Rotation paths and how fast each direction turns (degrees a step):
Each turn is a multiple of 5 degrees from 10 to 175, or 0.
Each row of a path follows its step; steps can be skipped.
path 1
step 0: [ -1   2  -8  20   4 -34   2 -24 -13 -21  -1  21   1  -9   1  38   1 -23
 -40  22 -11 -29   4  -9  20  14 -14   6  -1   3  12  -1  -4   9  -6   0
  26   9 -26  -5 -22 -15]
step 2: [ 16  35  -1  23 -15   3   0 -23  12 -12  -3   0  -3  39 -22 -17 -19   7
  17  12  -9 -14   8  -4  11   1   9 -19  -9 -12   2 -40   2  10 -19  22
  13   5  -6  16 -15  29]
step 4: [ 11  -5 -35 -12   5  12  -7 -50  -9  -2  15  18  26  -5  11  39   1   7
   3   9 -23   7 -12 -14  -1  -5   3 -30  -9  -2  -2   1  -6   5   1  -1
  22 -11 -36 -24   4   1]
step 6: [  0   2   4  -8  12  -5  -1 -24   7  21  -7   6  11  24 -23 -14 -21 -26
 -12  -2   5 -24 -15  -1  13  23   4  -6  -9 -40  17 -36   0 -14 -22 -32
  23   8 -13  14  -2  -3]
step 8: [ 27  10  -7   4  -7  -4 -10 -25 -24 -21   3   2  27  -5   6  10 -16 -27
 -14  22 -42  -8  -9   2   9 -37  13  13 -15 -10   1   0  37  10  -7   9
   6  16  -3 -19  -7  10]
step 9: [ 16  22 -10 -23  -9  18  -4 -36   5  -4 -10  15  38   6 -27  -6 -28 -22
 -12   6 -14  -1   4 -20  36  -6 -14 -31  13  -3  -4 -18  13  14  -5   5
   3   2  10  19  10   4]
step 10: [ 29  15 -15  23 -12   2  -4 -43  15  20   4   8   4   4   5   3 -23  11
 -28  17  12 -19  19 -29  -1  16 -22  -7  17 -29  22 -11 -11  -9  12   0
  11  18   2  15  -6   7]
step 13: [ 25   2   3  -7  -6   1  -7 -20  34   0   5   6  30  15   2 -23 -41 -12
 -15  -6 -12  -2 -24   0   7 -19   9  -4  -7 -25  26 -20  -6 -29  27  -4
  -5  10  -6  -5   6  28]
step 14: [  5 -39 -22 -31   1   4   4 -28 -22  11  19   7   8 -13  13  -6 -35  -9
 -16  -8  -1  -1   5 -10   3   0 -11 -33 -17 -40  32 -17   0  -4  -4  10
  13   9  13  -1 -12   5]
step 17: [ 19  13   1  13   1  -3   3  18   0 -18  11  18  23  -2 -24   6 -40 -12
 -24 -10  22   7  22 -10  -6   0 -20 -17  -1 -20  10 -33  -2 -17   1  14
  21  24  23   8 -14  24]
Directions:
[  0   2   6  -2   2   0  -5  -1  -8  -4   3   2  -1   0  -7   1  10  17
 -13  -2  -3  -4   5  -5  -2  -4   7   4  -7   2  -5  -6   2  -9  -7  -2
  -3   0  -1  -7  11   3] -> 85
[  4   9   5   5  -4   5 -11  -5   3  12   3  -2   1  -7   2  -1  -3   3
   5  -5   1  -8  -7  -5 -13  -3  -2  -9   5   9  -9   0  -7  -2   2   1
  -5   0  -6  -3  -1  -1] -> 130
[-6  4  0  3  1 -6 -5 10  0 -5  5 -3 13  7  1 -5 -7  2  9 -5 -6 -3 -1 11
 -7 -1  8  1  0  2  5 -5  8  1 -1  4 -1  0  5 -8 -4 14] -> 70
[-11   2 -10  -1  -6  -6  -3  -8  -1  11   3   0  -3  -1  -1   7  -3   3
   2  -2   6  -4   4  -6  12   2  -1  -2   6   7   8   8   8  -2   1  -8
  -1  -4   8 -10   3   3] -> 70
[ -1   1  -5   5  -3  10   3  -1  -3   8  -8  -1   7  -1   2  -5  -1   6
  -6  12  -6  -7  -5   2   5   4   7  -2  -1   3  -1   1   5   6  -4  -6
  17   0 -11   3   0   7] -> 10
[-15  -3  -3  -7   3   5   0  -3  -8  -2   7  -4   6   2  -2  -2  -1  -3
   5  -5   5  10   3  -3   0  -2  -5 -13  -3  -2  -7  -5  -2   4  -9   2
   2 -11  -7   6   6   3] -> 145
[  5   4  -1  -2  -3  -5   1  12  -9   4   6  -5  -7   7   2  -1  -2   1
 -12  -5   2  -5 -13  -2   6 -14  -5  -3   4  -3   5   2   1   5  -7   5
   1  -6  -2   2  -6  -3] -> 130
path 2
step 1: [-27   3 -10   1 -40 -15  22  30 -23  -6  -1  40   4  16  10   6  -5 -18
  12  -7  18  14  -4 -17   2  28  36  -6  -3 -33   0  16  -8 -41  22 -31
  22  17  25  18  15  11]
step 3: [ -6  17   4  37  11 -32 -30  -4   8   4  37   4 -11  16   3  11  -1  -2
  37 -15  38  22 -21  12  -1 -25  22 -35   1 -17 -24  14 -29  -8   1  35
  11   1 -24   6  10   3]
step 4: [-23 -13 -20  15   7  22   3 -37 -18  26  -5 -45   5   9 -27 -15 -21  40
 -21  21  23  14 -17 -17  24   5  -2  25  15  -4   0  12  26  10 -23   2
  -2  13  -8 -17 -37   0]
step 5: [ -8 -18  11 -17   2 -25 -14   7   4  37 -13   5  16  24   0  -9   1 -32
   8   2   7   8   4   3 -16 -25  -2   5 -23  19  37  59 -39   0   0 -16
   7  24   4 -15  23  24]
step 11: [ 29  12  -9 -13  -3 -33   8  35   2  33   7  23  14  19   1  -1 -46   4
  28 -11 -32  -4  19  28  38  -3   2 -13  17 -12 -21  12  -2  11   4  -9
 -24  12  13 -28 -20  12]
step 12: [ -4 -17  -8  11 -12  24   8 -35  20   8  10   0  -8  18 -15   9  19  24
  19   9 -48 -18  -5 -22 -26   8   6   3  -8 -22   4   0  -9  -2  30  27
  10 -43 -38 -24  -5  30]
step 13: [ 29  -8  11  -9 -22 -34   5 -14   4 -15  -7  33  24  -4   3 -23  19  -5
  18  14  29  -3  -9  17  22   9   8  26  34  -7  20  -4 -37  17 -43  23
  -6  10 -20  15 -35   2]
step 15: [ 26   6  11 -11 -12   5 -18 -15 -16  -9 -12 -28  70  -2   7  17   7 -19
  10 -27  -2 -30  11  20  27 -12  -6 -12  14  36 -19  -5  -7   3 -13  12
 -14  20  14   2  38  11]
step 16: [-29   8 -43   6  -3  11  -8 -15  53  -2  36  13   0 -12  20  13 -14   2
   0 -16   9   5  -4 -12  -2 -16 -26  12  -4 -31   1 -32  10 -27  24  24
  29  22  23 -11  15   6]
step 17: [ 26  -6  35 -21  37 -11  25 -10 -27  42  -5 -27   7 -32   6 -44   5  -2
  -4  -3 -17  11 -18 -16  19 -18 -13  17  20 -18  -7 -33 -11  13 -14   5
   1  -8  23   1   0  18]
Directions:
[  0  -2   1 -12  -2 -10  -1   7   0  -8   8  -7   1   9   3  -1  -5   2
   5  -6   1  -4   7  -9  -1  -5   3   1  -3  -8  -5  10  -9   1  -9   1
   7  -5   7   9   2  -2] -> 175
[  5 -12   0  -7  -4  -4  -1  -7   0   2 -11   4 -12  -1   0  -9  -4  -2
   7   4  -1  -1  15  -1  -4  -1   9   2   3  -5   5  -5   3   3  10  -1
  -2   1  -1   1   1   8] -> 60
[ -4  -1   4  -4   4   2  -1   3   0   7   1   1   2  -2   9  -7 -14  -2
  -8   8 -13  11   3   9  -1   4  -4  -8   7   5   5   5  -5   4   1   3
  10  -4   1   4   0  -3] -> 120
[  1  -3   4   1   2  -3  -2  -4   9   0  -2   0   0 -12  -5 -10  -6   8
   3  -1   5  -6 -17   4  -3  -5  -3   1  -2  -3  -4   2   3   5   1   0
   9  -8  -6   8  -8   9] -> 80
[  2   3   4  -9  -2  -1   9  -4  -6  -2   3  -2  -1  -3   0  -1  -8  -8
  -2   4  -1  -2   2   0  14  -5   0   9  -2  14 -12  -6  -2   3  -8   1
  -5   1  -9   2  -5   5] -> 170
[ -8   5   0   3 -11   0  -7  -2   7   5   0   0   0   2  -6  -7  -3   2
   2   6  -4  -7   4  -3   5  -7  -9  -6   0   9   3   1   4  -8  -5  -9
  -3   2  15   2   4   9] -> 70
[  2   2   2  -1  10   1   3   4  -7   3   1  -3   0   5  -5   2  -5 -11
   1  -6   4  -4   2   2  -7   7  -8   3   4  -1   0   0  -4   5   1 -18
   3  -6   5 -11  -6  11] -> 115
[ -6  -1   7  -2  -3  -4  -3   1   3   1  -4  -7   2  -4  -2   4 -14   2
   4  -2   9  -2   1   2   2   6   4 -11  -3   1  -2  -5   3   1  -2   5
 -10 -13   0 -14   4 -10] -> 95
path 3
step 2: [ 21 -20  -1  -2  -8  -6 -15   0 -44 -33  10 -28   8  -8   6   1  18  18
  27  -9 -24 -12  12   4  -8   4  -4 -36  21  -3 -18 -28  -8 -10 -23 -22
  -3  -2  39 -13  34  12]
step 3: [ 47 -14   0  -1  25 -23   7 -12 -10 -15  33  -7   4 -18 -18 -24  14  36
 -19  21  18   7  -2  -2  23  -6   3 -34  15 -21  -1  -6  -7 -27   5 -24
  14   0  17  11  15  23]
step 6: [ -1 -12  35 -27  30 -17 -16   5 -18  -7  24   9   3  17   2 -14 -19  19
  20 -14 -37 -13  18 -25   6  -2  17  -5  -2  27  -5   2 -31 -30 -20   5
  -9  19 -10 -16  24  30]
step 7: [  2 -38  26 -12  15  -4 -10  -3  -8   0  33  16  24  -2 -30   5  13  13
 -13  -1  12 -58 -11  -4  23 -39 -11 -10  -6  22   5 -13  -4 -14  -1   7
 -13 -16  -3  -5  26  12]
step 8: [ -2 -16  -5   0 -14  -8  -2  23  -6  23  18  18 -14 -62 -10  19  25   7
 -33  23  18 -15 -10 -15 -14 -29  24 -14 -22   5   3 -20 -15 -10   0  22
 -19  -6   5   2   5  10]
step 11: [  3 -37  20  13  -1 -22   8 -12 -27 -26  19   9  18   7 -19 -29  29  10
 -20  27  25 -20  -2   2  -8  30  -9  -2   0   3  -7   5 -41  -1   0  -7
  -8   3   3   0 -21  41]
step 12: [-11  -5  13  -7 -10  -9  18 -23 -39 -10  -1 -14   6 -30 -12 -17  15  17
 -12  16  32 -17   2  -2   5 -19  23  12  -2 -10  -9   8 -56   2  23  -3
 -19  -2 -10 -17 -12 -35]
step 14: [  7 -17 -41  -5  18 -23   1   7 -35 -26  11  30  -8   3 -10 -13 -27  19
  24 -25 -23  -7   6 -33  -5  -4  -9  16 -17   5   8 -17 -29 -20  -2   7
  18   4   0  32  -3  21]
step 15: [ 10 -11 -11 -23   6  11  10  -6 -28  13  37  26  32  30  -9   2  11  12
  -5 -15   3 -44  -6 -16  -9  22 -18 -20 -16 -12   8 -24 -36 -13  23  21
   2   2  22  14   0  -8]
step 17: [  6   0  25  12  30 -13 -17  11 -30 -11   7 -34  -3 -39 -15  19 -36  20
   6 -11  26  22  -7 -26 -18   2  11 -10 -15  -8  -8   6 -13   8 -22  35
  22 -11  16 -17   3  -6]
Directions:
[ -5   1   3   6   0   2 -10  -5   1   0  10  -5   8   7   3  -1   0   1
  -1   5 -14 -15   6   9   0   4  -1   2   2  -7 -11   0  -3  -3  -1   4
  -5   4   4   0  -4   4] -> 80
[ -2   3   1   1  -2   0  -6   3   1  -3   4  -7   4  -9 -11 -11  -2   6
 -14   7   2   2  -6   4  -7 -13  -6   0   6  -6   4   6   1  -1   0   1
   1  -4   2  -9   7  -6] -> 80
[ 11   4   4   5  -6  -5  -4  -4  -2  -2   4  -7  -3  -2  -7   1  12   2
   7   4   8   9   3   7  -4   8   6   2   4  -4  -7   0   1  10  -5 -10
   3  -8   5  -1  -4   3] -> 45
[ -9   0  -4  -1 -13  -9  -2   5   2   0  -2  -2   1   1  -2  -3   1   2
  -3  10   0  -8   0   0   6   4   4   9  -7  10  16   1  -2   9  -3  -4
  -8  -1  -2  -3  -7   4] -> 25
[-12  12   2   0  -2   1  -8  -5  -3  -8  -4  -3   3   3  -1   8   3  -3
   2  -7   9 -10   4 -10   5  -5  -5 -10   1  -2   1  -4   0   4   1  -6
   0  -9   6   2   0  -9] -> 140
[  8   2   2   9   7   4  -1  11   1   1  -6 -10 -12   4  -2   3  -7   8
   6   4  -4  -1   0  -6  13   4  -6   2   5  -1   2   1  -6  -7  -2  -2
  -7  -8   0  -6   4   0] -> 100
[  3  -7  -6   3   1   1   0   5  -2  -3   8  -1   2   7  -5  13   2  -6
  -3   3   0   1  -3  -7  -4  -1   7   6   3  -4   6   0   6  -8  -8  -8
  -6  11   9   5   1 -12] -> 55
